Some points, each followed by its number:
np.array([0.0, 0.2, -0.5, -0.5, -0.5, -0.4, 0.2, -0.4, -0.3, -0.6, -0.5, 0.0, 0.1, 0.1, -0.4, -0.5, -0.1]) 0
np.array([-0.5, -0.5, -0.4, -0.2, -0.2, -0.1, -0.4, -0.1, -0.1, -0.2, -0.2, -0.4, -0.4, -0.1, -0.4, -0.4, -0.2]) 1
np.array([-0.3, 0.0, -0.5, -0.6, -0.7, -0.4, -0.2, -0.4, -0.5, -0.6, -0.6, -0.3, -0.2, 0.0, -0.5, -0.5, -0.1]) 2
np.array([0.1, 0.9, -0.3, 0.4, 2.4, 0.0, 0.1, 0.1, 0.0, 0.5, 2.4, 0.0, 0.1, 0.0, -0.3, -0.1, 0.5]) 3
np.array([0.3, -0.2, -0.4, -0.7, -0.5, -0.6, 0.3, -0.6, -0.7, -0.6, -0.5, 0.6, 0.2, 0.1, -0.4, -0.5, 0.0]) 4
np.array([0.2, 0.0, -0.5, -0.6, -0.7, -0.4, 0.2, -0.4, -0.4, -0.6, -0.7, 0.3, 0.2, 0.0, -0.5, -0.5, 0.0]) 5
np.array([-0.2, -0.3, -0.5, -0.3, -0.4, -0.3, -0.2, -0.2, -0.2, -0.4, -0.4, -0.3, -0.2, -0.1, -0.5, -0.5, -0.1]) 6
np.array([0.3, 1.2, -0.6, -0.1, 0.9, -0.6, 0.3, -0.6, -0.6, -0.1, 0.9, -0.1, 0.3, -0.1, -0.6, -0.4, 0.3]) 7
np.array([-1.6, -0.2, 2.1, 0.0, -0.3, -0.1, -1.6, -0.1, -0.2, 0.0, -0.3, -1.9, -1.6, -0.5, 2.0, 1.7, -0.5]) 8
np.array([-0.6, -0.5, -0.1, -0.1, -0.2, 0.1, -0.6, 0.2, 0.1, -0.1, -0.3, -0.8, -0.6, -0.2, -0.1, -0.2, -0.1]) 9
np.array([-0.2, -0.5, -0.6, -0.4, -0.2, -0.5, -0.2, -0.5, -0.5, -0.4, -0.2, 0.1, -0.2, 0.1, -0.6, -0.5, -0.1]) 10
np.array([-0.3, -0.6, -0.5, -0.3, -0.1, -0.1, -0.3, -0.1, -0.1, -0.3, -0.1, -0.3, -0.3, -0.1, -0.5, -0.5, -0.2]) 11
np.array([-0.7, -0.8, 0.0, 0.2, 0.4, 0.4, -0.7, 0.4, 0.3, 0.2, 0.4, -1.0, -0.7, -0.6, 0.0, -0.1, -0.7]) 12
np.array([-0.3, -0.1, -0.5, -0.5, -0.6, -0.4, -0.3, -0.4, -0.3, -0.5, -0.6, -0.3, -0.3, 0.0, -0.4, -0.5, 0.0]) 13
np.array([-0.4, -0.5, -0.5, -0.3, -0.2, -0.3, -0.3, -0.3, -0.3, -0.3, -0.2, -0.2, -0.4, 0.0, -0.5, -0.4, -0.1]) 14
np.array([1.0, 0.2, 0.0, -0.2, -0.5, -0.1, 0.7, -0.2, -0.1, -0.3, -0.4, 0.5, 0.8, 0.1, -0.1, 0.0, 0.0]) 15
np.array([0.2, 0.1, -0.5, -0.5, -0.6, -0.4, 0.3, -0.4, -0.4, -0.5, -0.6, 0.3, 0.3, 0.0, -0.4, -0.5, 0.0]) 16
np.array([0.1, 0.2, -0.7, -0.5, -0.5, -0.6, 0.1, -0.6, -0.6, -0.5, -0.5, -0.4, 0.1, 0.0, -0.7, -0.6, 0.0]) 17
np.array([2.4, 1.8, 4.7, 4.7, 2.6, 4.8, 2.8, 4.8, 4.8, 4.7, 2.9, 3.0, 2.7, 4.9, 4.7, 4.7, 4.8]) 18
np.array([1.9, 0.6, 3.6, 0.6, -0.1, 1.1, 1.9, 1.1, 1.2, 0.6, -0.1, 2.2, 1.9, 0.8, 3.6, 2.2, 0.5]) 19
np.array([0.0, -0.2, -0.5, -0.7, -0.5, -0.6, 0.2, -0.5, -0.5, -0.7, -0.5, 0.2, 0.1, 0.1, -0.4, -0.6, -0.1]) 20
np.array([0.0, -0.1, -0.6, -0.6, -0.6, -0.4, 0.0, -0.4, -0.5, -0.5, -0.6, 0.0, -0.1, 0.0, -0.6, -0.6, 0.0]) 21
np.array([0.0, -0.3, -0.5, -0.4, -0.3, -0.5, 0.0, -0.4, -0.4, -0.4, -0.3, 0.2, 0.0, 0.1, -0.5, -0.4, -0.1]) 22
np.array([-0.9, -0.2, 0.1, -0.4, -0.6, -0.2, -0.8, -0.2, -0.2, -0.3, -0.6, -0.9, -0.8, 0.0, 0.1, 0.0, -0.1]) 23
np.array([-0.4, -0.8, -0.5, 0.0, 0.3, -0.3, -0.5, -0.3, -0.3, -0.1, 0.2, -0.2, -0.4, -0.1, -0.5, -0.3, -0.3]) 24
np.array([0.4, 0.3, -0.3, -0.3, -0.4, -0.1, 0.4, -0.1, -0.2, -0.3, -0.4, 0.4, 0.4, 0.1, -0.3, -0.4, 0.0]) 25
Which two points above are nearest to each new point? Their numbers follow each, nearest first.
np.array([-3.4, -1.2, 4.7, 3.7, 0.8, 3.8, -2.7, 3.9, 3.9, 3.9, 0.8, -2.3, -3.1, -4.1, 4.7, 4.7, -4.0]) 8 12
np.array([0.8, 0.3, 0.4, -0.2, -0.5, 0.1, 0.8, 0.1, 0.1, -0.2, -0.5, 1.2, 0.9, 0.2, 0.3, 0.0, 0.1]) 15 25
np.array([0.3, 0.5, -0.4, -0.3, -0.4, -0.4, 0.5, -0.2, -0.2, -0.3, -0.4, 0.2, 0.5, 0.1, -0.4, -0.3, 0.0]) 25 16
np.array([-0.2, -0.7, -0.7, -0.4, 0.0, -0.6, -0.2, -0.6, -0.6, -0.4, 0.0, 0.1, -0.2, 0.1, -0.6, -0.6, -0.1]) 10 22
np.array([1.7, 1.6, 0.4, 3.6, 2.6, 0.9, 1.6, 1.0, 0.9, 3.5, 2.6, 0.6, 1.7, 2.2, 0.4, 2.3, 3.8]) 3 19
np.array([-0.1, 1.1, -0.6, -0.6, 0.6, -1.2, -0.1, -1.2, -1.1, -0.6, 0.5, -0.5, -0.1, -0.4, -0.5, -0.7, 0.1]) 7 17
np.array([-0.6, -0.5, 0.1, -0.2, -0.3, 0.2, -0.6, 0.2, 0.2, -0.2, -0.3, -1.1, -0.6, -0.2, 0.0, -0.2, -0.2]) 9 23
np.array([-0.1, -1.2, -0.7, -0.4, 1.0, -1.8, -0.1, -1.9, -1.9, -0.4, 1.0, 0.5, -0.1, 0.9, -0.6, -0.6, -0.1]) 10 24
np.array([0.2, -0.3, -0.4, -0.7, -0.4, -0.9, 0.2, -0.9, -0.9, -0.7, -0.4, 0.8, 0.2, 0.1, -0.4, -0.5, 0.0]) 4 20
np.array([0.0, 0.3, -0.6, -0.6, -0.5, -0.7, 0.0, -0.6, -0.6, -0.6, -0.5, -0.3, -0.1, 0.0, -0.6, -0.6, 0.0]) 17 21
np.array([1.8, 0.6, 3.1, 0.5, -0.1, 0.9, 1.8, 0.9, 0.9, 0.5, -0.1, 2.1, 1.8, 0.7, 3.1, 2.1, 0.4]) 19 15
np.array([0.5, 0.4, -0.3, -0.1, 0.0, -0.1, 0.5, -0.1, -0.1, -0.1, 0.0, 0.4, 0.4, 0.5, -0.3, -0.3, 0.5]) 25 15
np.array([0.0, 0.8, 0.2, -0.2, 0.3, 0.2, 0.0, 0.2, 0.2, -0.2, 0.3, 0.0, 0.0, 0.7, 0.2, -0.1, 0.3]) 25 0
np.array([-0.4, -1.0, -0.6, -0.1, 0.5, -0.6, -0.4, -0.6, -0.6, 0.0, 0.4, 0.1, -0.4, 0.1, -0.7, -0.4, -0.4]) 24 10
np.array([0.3, 0.5, -0.6, -0.4, -0.2, -0.3, 0.1, -0.4, -0.4, -0.4, -0.3, 0.1, 0.0, 0.1, -0.5, -0.5, 0.0]) 0 16
np.array([-0.6, -1.1, -0.4, 0.1, 0.5, -0.1, -0.6, -0.1, -0.1, 0.2, 0.6, -0.2, -0.6, -0.2, -0.4, -0.2, -0.6]) 24 12
np.array([0.5, 0.6, -0.4, -0.1, -0.1, -0.1, 0.4, -0.2, -0.2, -0.2, -0.1, 0.3, 0.3, 0.3, -0.3, -0.3, 0.2]) 25 15
np.array([-0.7, 0.1, 0.0, -0.7, -0.6, -0.6, -0.7, -0.6, -0.6, -0.7, -0.6, -0.8, -0.7, 0.0, 0.0, -0.1, -0.1]) 23 13
np.array([-0.8, -1.4, 0.0, 0.5, 1.1, 1.0, -0.8, 1.0, 1.0, 0.5, 1.2, -0.9, -0.7, -1.6, 0.0, 0.0, -1.1]) 12 9
np.array([-0.2, -0.4, -0.6, -0.4, -0.3, -0.5, -0.2, -0.5, -0.5, -0.4, -0.3, 0.0, -0.2, 0.0, -0.6, -0.5, -0.1]) 10 22
np.array([0.0, 0.0, -0.6, -0.5, -0.7, -0.5, 0.0, -0.4, -0.4, -0.6, -0.7, -0.1, 0.0, 0.0, -0.6, -0.6, 0.0]) 21 0
np.array([-0.3, 0.0, -0.5, -0.6, -0.7, -0.4, -0.2, -0.4, -0.5, -0.6, -0.6, -0.3, -0.2, 0.0, -0.5, -0.5, -0.1]) 2 13
